Which row each row swaps with, under one turn or mirror:
gigo: -32,-52,32,-50,18,5,-5,-14,-6,-32,17,5,24,-13,34,-6,6,6,26,-22,-5,-32,-46
dusaf: -23,-11,30,27,17,14,22,22,-25,21,9,33,38,-4,13,6,-9,-10,-5,-11,-15,-24,-11
dimi: 5,-57,-25,14,35,-9,6,-21,-11,7,22,10,36,-11,29,-13,-21,-8,54,-19,-18,-56,-33
pezod: -16,-22,-5,-10,30,-29,3,-29,-29,14,8,16,2,-46,-11,5,14,-5,17,-22,-9,-6,-10
fomo: -21,-31,31,-5,43,30,10,4,-38,10,17,4,36,-15,33,22,-25,-11,8,-7,-16,-54,-10
Pirot: -10,-30,38,-25,8,10,7,36,16,13,14,-33,60,-8,28,-3,13,28,11,-29,-7,-16,-51
dad: 6,-9,-5,-19,8,-35,6,-2,-23,2,4,13,16,-42,-19,-13,-6,-16,25,-8,9,1,-19
lofur: -8,-39,-8,2,2,-13,-13,32,0,27,0,-13,19,23,23,-38,2,15,43,-6,17,-19,-4
kiza: 13,-37,7,-25,18,-48,21,-8,-7,15,-5,-11,8,-37,3,-4,14,-31,16,-28,8,-23,-3
daga: 7,-18,-16,-36,34,-40,3,12,-29,4,15,9,8,-38,-14,-26,8,8,10,-20,10,-14,-7
kel: -11,-45,3,-10,-3,-15,-17,11,11,51,10,-3,21,-11,1,-43,4,29,33,0,12,-1,-13
Kif: -12,-32,6,-7,-3,-34,-21,17,21,49,19,-13,36,-14,10,-15,3,7,51,-9,20,-20,-13
gotuv: -7,-53,-24,13,28,2,23,-8,-12,22,15,17,54,12,25,-15,-18,8,38,-27,-33,-47,-39
Kubi: -8,-16,14,13,52,7,0,9,-17,4,-8,10,47,-19,24,2,-3,-17,-8,10,15,-32,20
vono: 16,-5,2,-5,1,-29,-4,-3,12,28,37,-8,22,-51,42,-22,-12,11,37,-33,-22,-47,-23
pedu: -14,-60,21,-53,27,8,-4,-27,0,-18,17,6,14,-19,36,-18,21,7,33,-25,-15,-36,-35
mivel: -8,-4,10,-8,-2,28,-25,11,3,9,2,-23,47,-17,28,6,30,51,21,-17,5,-35,-28
vemeb: -29,-29,-2,6,16,-21,6,21,2,40,12,2,21,-1,16,-48,22,19,42,-8,25,-3,-5
niv: -27,-51,7,-53,21,3,-10,-23,1,-19,21,4,19,-10,38,-27,33,-1,39,-30,-6,-34,-36
gaz: -20,-46,-10,2,3,20,7,3,8,15,-20,-16,27,-20,48,-2,10,32,-17,-36,11,-3,-38
fep: -1,-17,22,1,40,35,0,25,-24,-1,10,10,54,-23,25,-9,-22,-39,-1,-18,-1,-43,-12
zoku: 10,-15,26,22,47,19,19,9,-30,12,37,11,63,-37,-4,-4,2,-11,6,-28,-2,-35,-12
Nefi: 6,-25,3,-18,22,-44,-8,-14,-21,9,-18,-9,15,-40,-13,-12,-7,-9,11,-13,21,-17,-29
mep: -39,-28,7,21,33,11,13,2,-17,6,6,14,40,-25,32,7,-21,-26,-7,5,13,-20,-5
tude: -17,-59,-10,-2,19,-3,-7,0,5,37,18,-16,30,-20,13,-14,6,30,59,-5,26,8,-16
sigis: -8,-16,-4,9,-2,-7,-11,26,0,27,-1,-7,14,-8,36,-42,22,30,45,-7,29,-13,-1
vuref: 8,-35,31,9,32,30,21,12,-12,5,7,21,29,-11,16,17,-19,-11,-7,-3,-26,-35,-4
Bas: 8,-47,-19,3,35,-6,11,-24,-7,27,14,13,49,7,38,-23,-21,0,50,-19,-12,-59,-40
godo: 2,-13,2,-61,19,18,11,15,-15,23,13,6,58,-17,33,-30,6,-7,24,-23,-21,-36,16
vola: -2,7,11,-1,48,5,19,25,-33,17,18,13,44,-3,7,6,-18,4,0,-7,-23,-47,-27
Tuvi: 1,-53,-24,12,28,-8,15,-22,-12,16,34,10,41,2,34,-8,-6,-6,57,-9,-26,-45,-32
Kilip: 13,-29,4,11,5,-2,1,13,9,16,-8,-16,42,-16,56,-3,30,27,-13,-38,27,-10,-29
kimo: 16,-32,19,-7,19,-31,-11,-11,-32,17,-13,-3,30,-44,-8,-21,3,-31,1,-17,10,-22,-12
Nisut: 4,-43,15,-7,-18,29,7,14,-4,1,13,-14,49,12,47,12,23,26,1,-11,-6,-6,-46
som: -2,-18,0,4,-7,21,-21,27,-2,3,4,-22,44,-7,59,-16,14,24,-8,-39,-13,-32,-40
bam: -8,-45,4,-11,0,27,19,16,-19,12,10,-28,51,-10,57,8,23,27,14,-48,-17,-20,-41
Movur: 16,-28,12,-22,18,-40,-5,3,-32,-2,-1,3,9,-19,-10,-17,-1,-36,4,-32,13,-19,-25
lupav: 28,-29,1,-16,8,-16,14,11,17,25,37,-7,27,-59,49,-22,-24,15,37,-22,1,-39,-13
peme: -4,-6,-4,-1,5,19,17,-16,5,20,5,-30,53,-23,29,7,23,42,7,-35,1,-21,-32
paz: -2,-12,-6,-59,12,-8,-11,-12,-11,28,29,-2,52,-31,34,-26,13,-6,12,3,-21,-36,8
Konos: -2,-46,20,-10,-2,24,-2,23,-10,-2,-20,-21,47,-12,24,3,1,36,-5,-18,8,-3,-48
Dezas: 6,-16,-4,-65,31,8,-5,0,-14,26,30,-5,59,-32,20,-46,3,-3,31,-2,-2,-28,-1
teti: 2,-66,-13,9,25,-7,19,-10,-11,31,39,15,27,-4,24,-14,-10,20,32,-25,-25,-55,-45
Pudab: -19,-12,31,6,55,19,19,-13,-13,11,33,-10,53,-37,7,-1,-10,8,2,1,7,-32,-2
damod: -22,-41,22,-46,24,-5,4,-22,2,-35,13,-1,25,-14,40,-31,21,3,31,-25,-13,-36,-33
gug: -28,-53,17,-64,13,5,9,-13,-2,-28,13,0,32,-11,22,1,19,-6,46,-5,-11,-33,-28
Rini: -19,-53,10,-6,3,11,2,35,-1,10,16,-9,56,-24,55,-5,23,34,-1,-48,-10,-12,-32
Rerin: -16,-18,5,-5,40,15,-4,15,-34,8,0,25,49,-22,25,34,-30,-8,8,-5,-6,-47,-11
Luper: -5,-43,-13,-10,17,-24,1,15,-7,43,18,-12,9,6,32,-29,7,21,31,16,31,-22,-2
boro: 24,-26,22,-7,-3,-22,-12,11,-8,13,41,-17,41,-41,61,-9,-32,19,18,-20,-7,-46,-28

Kubi is swapped with Kilip
dad is swapped with kel
peme is swapped with Pudab
fomo is swapped with bam
fep is swapped with som

